How far apart are the two rows of each pair, measured in a hidden way? 0 means very close, and 30 very far. Two or three weighted sums of its numbers give each row a place; it is the straight-line distance between the places.
array([  4,  18, -60, -31,  43, -81, -12,  17,  19, -73, -39,   6])
array([-53, -44,  -8,  13,  21,  60,  64, -45,  26,   8, -44,  15]) 13
array([ 62,  40, -34,  -1,  11, -46, -38,   7, -40,   5,   5, -19])
array([-36, -26,  -1, -15,  -6,  17,  32,   3,  25,  -9,   3,  14]) 13
array([-21, -10,  49,  29,   5,  42,  24, -20, -11,  21,  -2,  -2])
array([-20,  -3, -10,  -2,  22,   6,   1,   5, -23,  -5, -23, -26]) 5
array([ 26,  19, -43,  -9,  46, -49, -33,   6, -26, -12, -59,  17])
array([-38, -29, -13, -41,  19,   1,  37,  14,  73, -44,   8,   3]) 29
array([-51, -27,  37,  39,  14,  26,  49, -40,   6,  13, -33,  17])
array([-16,  16, -38, -54,   9, -27,   6,  37,  61, -56, -22,   2]) 4
array([-41,   3,  -9,  -8,  12,   7,  12, -30,  19,   8, -13,  33])
array([ 30,  28, -19,  15,  -2,  -2, -26,  -9, -26,  12,   3, -18]) 22
array([ -1, -15,  20,  18, -27,  17,  11, -17, -15,  28,  13, -12])
array([-41, -25,  21, -31,  54,   3,  37, -27,  35,   7,  12, -25]) 13
array([ 57,  11,  13,  17, -43,  -7, -39,  -3, -59,  42,  31,  -2])
array([ -2,  27,  -2,   9,   6,   8,   0, -26, -12,  40,   8, -18]) 18
array([ 26,  15,  25,  27, -53,  36, -14, -24, -15,  39,  12,  -8])
array([ -6, -12,  -2, -50,   1,  -2,   9,  52,  52, -37,  34,  11]) 11
array([ 12,  28, -24, -42,  16, -28, -17,  15,   9, -34, -10,   1])
array([-33,   0,   6, -13,  16,   9,  36, -17,  20,  -6,  14,   3]) 10
array([ 20,   6, -20, -12,  25, -34, -20,  37, -30, -29,   5,  -3])
array([-36, -61,  56,  13, -12,  32,  61, -23,  26,  25,  14,   4]) 19
array([-25, -26,  35,  40, -31,  66,  17, -34,  -7,  28,  -2,  23])
array([-46, -53,  82,  30, -16,  64,  48, -38,  10,  30,  -6,   4]) 5
array([  7,  46,  11,  34, -11,  -7, -33, -25, -35,  27, -15, -31])
array([-55, -30,  56,  17,  -3,  48,  51, -50,  -3,  19,  -9,  42]) 17
array([-27,   2, -30, -41,  44, -52,  13,  37,  36, -54,  -7,  -9])
array([ 35,  28,  13,  46, -40,  26, -27, -36, -25,  32,  -1, -21]) 8
array([ 63,  20,  33, -12, -21,   8, -42, -15, -37,  16,  40, -17])
array([ 40, -32,  53,   7, -59,  45,   4,  -3,  -1,  53,  85,  -2]) 18
array([ 58,  15,   2,  15, -27,  -9, -60, -23, -44,  46,  27,   9])
array([  7, -26,  47,  22, -29,  30, -10, -23, -18,  31, -24, -19]) 10
array([-19, -18, -22, -35,  33, -21,  37,  29,  61, -54, -27,  -3])
array([ 50,  35, -45,  16,  -5, -30, -24,   7, -60,  25,  11,   5]) 21
array([ 15,  -3, -52, -56,  33, -29,  -3,  38,  12, -60,  10,  -1])
array([-13, -20,  31,  54, -35,  62,  -4, -26,  -7,  49,  32, -25]) 21
array([-26,  11, -18, -62,  31, -20,  25,  41,  65, -62,  18,   0])
array([-24,  -4,  25, -19,  42,   9,  45,  14,  28, -47, -13, -36]) 16
array([-27, -20,  26,  41,   6,  66,  13, -17,   0,  23, -18,  -3])
array([ 20,  -7,  34,  57, -55,  44,  -7, -45,  -8,  47,  25,   6]) 14
array([-26,  30, -34, -30,  -1, -15,   0,  28,  40, -48,  38,  -7])
array([ 26,  -7,  29,  32, -57,  47, -13, -44, -10,  45,  25, -30]) 13
array([ 26,  23, -16,  17, -12,  -8, -39, -21, -45,  24, -16,  -6])
array([ 49,   2,  10,  28, -53,  11, -32, -13, -36,  45, -10, -26]) 13
array([-19,  25,   5,  20,   0,  14, -11,  -8, -24,   4,  15,   5])
array([ 27,  35,  -9,  35, -23, -17, -66, -32, -52,  14,  15, -18]) 13
array([ 10,  64,  21,   9, -14, -66, -48,  44,  -2, -15,  -4,   0])
array([ 28,  18, -25, -35,  -1, -35, -23,  39, -11, -42,  30,   3]) 13
array([ 45,  -1, -44,  17,  11, -50, -29,  10, -42, -13, -36, -26])
array([ 53,  31,   1,  22, -21,  -6, -43, -31, -38,  52,  16, -27]) 16
array([ 15,  25, -11,   9,   1,   0, -19,   5, -33,   9,  -5, -15])
array([ 13,   9,  -4,  43, -28, -11, -37, -15, -45,  55, -66,  -1]) 9
array([-10, -15,  52,  35, -39,  72,  29, -14, -11,  33,   0,   7])
array([ 15,  10,  -6, -54,  19, -23,  15,  27,  48, -49,  10,  -2]) 6
array([-14,  43, -11,  23, -25,  -3, -31,   1, -42,  15, -22, -10])
array([-54, -66,  66, -17,   1,  68,  77, -23,  45,  -2,  12,   3]) 19
array([-69, -19,  45,  -5,  13,  15,  60,  -1,  44, -35,   1,   8])
array([-50, -36,  22, -23,   5,  20,  59,   2,  30, -21,  13,  24]) 8
array([-77, -36,  17, -26,   7,  35,  55,  -6,  44, -29,   1,  40])
array([ 20, -10,  17,  35, -63,  19, -17, -32, -24,  17, -19,   3]) 19
array([-17,   2, -27,  -3,  14,  -8,  22,  16,   6, -24,  -5, -13])
array([-62, -37, -18, -36,   5, -26,  37,   2,  49, -13,  -1,  65]) 24
array([-35, -17,   9,   3, -15,  38,  36, -17,  37,   4,   7, -11])
array([ 17, -22,  33,  51, -43,  56,  -3, -51, -10,  34,  -2, -11]) 14
array([  8,  15, -42, -56,  11, -46,  -6,  38,  40, -56,  10,  -2])
array([  4, -14,   2, -18,   1,  13,  24,   6,  27, -11,  28,  -4]) 4
array([ -3,  12, -18,   1,  -3,  -9, -19,  34, -24,  -4,  20,   0])
array([-10, -18, -39, -40,  25, -15,  -6,  40,  30, -47,  25,  -1]) 14
array([-82, -56,  82,   9,  -4,  67,  75, -38,  50,   5, -14,  39])
array([-23, -35,  36,  41, -25,  42,  37, -46, -15,  33, -10,  15]) 8
array([ 25,  29,   1,  11, -34,   0,  -6,  12, -27,  16,  -9,   7])
array([-19,  30,  11,  23,  -5,  17,  36,  62,  19, -63,   9,   1]) 27
array([ -6, -14,  42,  35, -36,  58,  11, -55,  -6,  43,   3,   7])
array([-21,  -9,  51,  51, -14,  67,  43, -50, -16,  16, -29, -22]) 13
array([  8,  10,   6,  22,  11,  14, -14, -29, -32,  26,   2, -23])
array([-12, -10, -13,  12,  28,  12,  14,  -5, -25,  -1, -26, -11]) 5
array([  9, -42,   8,   7,  -4,  22,  -1, -10, -23,  26,  16,  10])
array([ 26, -24, -27, -47,  15, -14,  -1,  34,  32, -36,  -3,  15]) 5
array([ 47,  43, -35,   1,   4, -37, -68,   5, -35,  -4,  -5,  17])
array([-21, -10,   9,  12, -13,  16,  14,  -5, -16,  12, -20,  -8]) 13
array([  1, -16, -43, -71,  26, -58,   1,  52,  61, -58,   4,   5])
array([-11, -41,  -3,   1,  -3,  11,  21, -17, -11,  12,   5,  23]) 12
array([ 19,  31,   6,  39, -33,  23, -31, -37, -21,  40, -18, -18])
array([  5, -10,  44,  24, -41,  42, -11, -41, -19,  56,  -2, -29]) 5
array([ 30,  14, -34, -43,  16, -36, -37,  27,  -5, -20,  26,  -4])
array([ 45, -18,  33,  17, -44,  18,   2, -43,  -9,  50,  25, -27]) 19
array([ 15, -28,   7,  33, -22,  30,   0, -28, -32,  27,  -7, -20])
array([ 36,  26, -16,  11, -23, -38, -59, -13, -58,  32, -14,  -2]) 21
array([-41, -35,  45,  28, -30,  53,  14, -27,  -3,  48,  -1, -13])
array([ 45,  14,  -9, -26,   9, -33, -40,  13,  -2, -21, -21, -20]) 14
array([ 14,  -4,  10,  22,  -2,  11,   2,   7, -30,  26, -16, -11])
array([-31,  22, -21,  18,  30, -19,  33,   7, -10, -34, -39,   9]) 10
array([ -7,  -1, -35, -28,  14, -24,  -2,  28,  32, -53, -18,  -1])
array([-49, -36,  29, -21,  19,  -2,  51,  30,  34, -26,  12,  19]) 9
array([ -7,  14,  -5,   1,  22,   8, -10,   0, -15,  -3,  16,   3])
array([-13, -22, -17, -63,  10, -35,  49,  74,  78, -59,  17,   2]) 23
array([  5, -36, -22, -73,  -1, -42,   8,  48,  70, -56,  13,  11])
array([-24, -12, -32, -49,  25, -30,  27,  24,  50, -45,  14,  -8]) 7
array([ -3,  -9,   9,  46, -25,  33,  -2, -34,  -6,  44,  -5,  17])
array([ 18,  15,  -8,  15,  26, -53, -16,  37, -39,  -2, -29,   6]) 18
array([ 25,  18, -23,  -2,   5, -31, -21,  24, -30,  -9,  22,   7])
array([  9,  -7, -23, -87,   0, -37,   8,  55,  87, -63,  -8, -22]) 13
array([-29,  -7,  24,   3,  15,  42,  39, -34,   9,  18, -18,  -1])
array([-11, -19,  49,  31, -33,  34,   0, -45, -10,  47,   0,   3]) 11
array([-61, -27,  39,  -4,   0,  34,  43, -31,  27,  10,  -7,   9])
array([ -9,   7, -16, -10,  17, -32,  -1,  48,   5, -21,  -5,  12]) 10
array([ 10,  -5, -37, -62,  32, -44,   7,  37,  64, -57,  -4,   6])
array([ 56,   9, -12,  47, -40,  -1, -41,  -4, -39,  48,  10, -15]) 7
array([ 30,   7,   8,  18, -10,  -8, -16,  21, -31,  15, -18,  -6])
array([-37, -33,  51,  37, -25,  61,  37, -37,  13,  25,  18,  24]) 16
array([ 28,  27, -41,  21,  -3, -29, -32,   0, -23,  -1, -25,  -9])
array([ 44,  49, -43,  45,  11, -76, -76, -16, -83,   9, -68,   2]) 15
array([ -5,  14,   2,  11,  30,  -7,  14,   5,  -4,  -2,  -3, -12])
array([-12,  11,  -9, -17,  34, -11,  17,  31,  17, -28, -15, -12]) 2
array([ 10,  -5,  -8, -83,   5, -29,   9,  55,  80, -67,  36,   1])
array([-44, -48,  14,  -9,   2,  15,  60,   6,  31, -25, -32,   8]) 12
array([ 20,  24,  25,  14, -47,  37, -10, -37,  -4,  29,  26, -15])
array([-40, -32,   6, -27,  -2,   7,  31,  10,  33, -24,   2,  15]) 4
array([  3,  30,  26,  52, -35,  12, -27, -19, -29,  40,   5,   2])
array([-17,  11,   4,  27,  -8,  30,   2, -25, -28,  14,   2, -24]) 7
array([ 53,  49, -37,  17, -16, -27, -63, -34, -42,  39,  22, -11])
array([  6,  -9,  44,  49, -35,  36,  10, -32, -14,  32,   6, -10]) 18
array([ 10,   7,  38,  45, -50,  36,  -6, -27, -23,  32,  11, -28])
array([-13, -18,  27,  32, -28,  52,  21, -40, -24,  29,   7,  11]) 12
array([-16, -51,  45,  39, -17,  22,  22, -21, -31,  32, -18,   2])
array([-19, -39, -33, -76,  33, -54,  28,  64,  56, -62, -46,  -5]) 5
array([ 27, -42,  38, -33,   5,  25,  -2, -68,   6,  83,  38, -69])
array([ 18, -41, -22, -75,  15, -56,  21,  79,  45, -81,  22,   4]) 23
array([-41, -30,   3, -31,  11,  47,  58, -13,  63, -21,  25,  40])
array([-58, -50,  20,   8,   5,  24,  67, -42,  34, -18, -24,  39]) 8
array([ -6,  27, -24, -24,  32, -23,   3,  35,  17, -28,   2,  -6])
array([ -2,  25,  -1, -14,   3,  -3,   1,  18,   5, -18,  14, -31]) 8
array([-65,  -6,  30, -14,  26,  33,  42, -10,  34, -16, -13,  23])
array([-42, -36,  34,   4,   5,  45,  52, -16,  22,   0,   5,  11]) 14
array([ 48,  14, -11,  35, -16, -37, -54, -19, -58,  24,  -4,  14])
array([ 27,  18, -50,  -6,  -8, -45, -49,   9, -21,   9,   3,  26]) 13
array([  6, -29,  -2, -84,   3, -41,  18,  53,  67, -66,   8,  16])
array([  0,  11, -30, -12,  13, -35,  -1,  20,   1, -37,   3,  -5]) 8
array([ 59,  23, -20,   9,  19, -41, -58,   9, -54,  39,  22,  37])
array([  8,  -6, -13, -44,   7, -28, -10,  42,  24, -25,  14,  25]) 13
array([ 27,  13, -33, -29, -10, -34, -35,  29,  -8, -12,  15,  20])
array([ 35, -19,  16,  42, -79,  49,   4, -72,   4,  58,  22, -14]) 25
array([-64, -60,  38, -27,  25,  19,  63,  25,  48, -25, -30,  16])
array([-15, -12, -35, -63,  27, -50,   5,  42,  53, -64, -13,   1]) 9
array([-18,  33, -43, -36,  24, -62,  19,  24,  46, -66, -19,  -2])
array([ 19,  18,   5,  21, -22,  21, -25, -26, -29,  35,  14, -30]) 15
array([ 30,  18,   7,  26, -23,   9, -24, -33, -35,  28,  11, -41])
array([ -1,  10,  19,  16,  -6,   7,   3, -19,  -4,  31, -11, -22]) 12
array([ 23,  74, -26,  25,   5, -25, -34,   7, -47,   8,   2, -10])
array([ 26,  17, -22, -37,  21, -30, -26,  21,  15, -30,  17,  -7]) 15
array([ 33,  46, -20,  38, -20, -18, -28, -25, -54,  23,  -4, -16])
array([-25, -65,  60,  59, -37,  60,  24, -32, -19,  16,  -5,  38]) 17
array([-76, -45,  50, -10,  19,  41,  69, -14,  31, -11,  -6,  29])
array([ 59,  -2, -29, -10,   1, -42, -52,  10, -49,  25,  34,  -5]) 17
array([ 55,  24, -10,  27,   5, -14, -26, -19, -41,  23,  -3, -29])
array([ 16,  14,  19,  32,  10,  19, -12, -24, -27,  -2,  20, -21]) 10
array([ 37,   3, -12,   5,   4, -34, -49,   4, -46,  -1, -23, -15])
array([  6,   7,   7,  41, -31,  45,  -8, -11, -28,  27, -15,   4]) 12
array([ -8, -15,  23,  40,   6,  42,  33,  -8,  17,  10,   3,  34])
array([ 13,  39, -13, -24,   0, -15, -31,  24,  28, -27,   5,  23]) 11
array([ 16,  -2,   0,  35, -41,  28,  -3, -37, -24,  31,  19, -18])
array([-72, -67,  56, -27,  17,  37,  73,  -4,  50, -26,  -6,  17]) 7
array([-55, -18,  23,  -7,   1,  20,  46,  -6,  33,  -6,   2,  14])
array([-40,  -8,  -2, -38,  23,  -6,  40,  19,  43, -11,  -6,   6]) 7
array([-31,   5,  38,  36,   4,  50,  17, -37,  -8,  10, -31,  19])
array([-89,  -3,  30,   4,   7,  62,  62, -30,  49,  -9, -20,  22]) 14
array([-37,  20, -40,   4,  46, -54,  17,   3,  -5, -31, -61,  10])
array([-75, -26,   8,  -6,  30,  14,  69,  -9,  27, -27, -18,  13]) 7
array([-53, -31,  52,   9,   0,  16,  38, -23,  23,   8, -28,   7])
array([  2, -11,  48,  52, -46,  50,  15, -47,  -1,  32,  -4,  -1]) 13
array([ 17,  -1, -16, -57,  18, -42,  10,  47,  18, -28, -39,  -2])
array([-77, -24,  37, -25,  32,  42,  46,   4,  43, -24, -14,  29]) 19
array([ 11, -29,  31,  28, -30,  38, -11, -41, -15,  38,  -2, -23])
array([-79, -55,  49,   8,  34,  31,  55, -38,  45,  -7, -55,  64]) 24
array([ 33,  54, -27, -11, -15, -20, -44,  19, -11,  -8,  53,   0])
array([  0,  35, -22,  17,  20, -17,  -9,  -8, -28, -23,   4, -19]) 8
array([ 31,  40, -26,  -5,   2, -26, -57,  10, -10,  -3,  22,  19])
array([ 42,  18, -13,   0,  -2, -26, -28,  17, -14,   9,  14,  12]) 11
array([ 14, -55,  57,  42, -52,  58,  13, -51,   7,  52,   6, -15])
array([-22,   2,  16,  16,  -6,  23,  18, -17, -10,   5,  15, -12]) 16
array([  5,  -6,  33,  25, -30,  42,   4, -41,  -8,  44,  -7, -12])
array([ 44,  18, -30,   9,  -6, -13, -30, -29, -22,  73,  21, -30]) 12
array([-13,  -7,   5, -34, -10,  16,  25,  31,  35, -26,  42, -15])
array([ 16,  22,  -6, -42, -33,  -1, -27,  22,  28, -15,  87,   1]) 10
array([ 38,  19,  13,  39, -32,  10, -24, -11, -47,  35,   6, -47])
array([ 10,  35,   1,  17, -27,  21, -19, -16, -21,  31,  26, -19]) 16
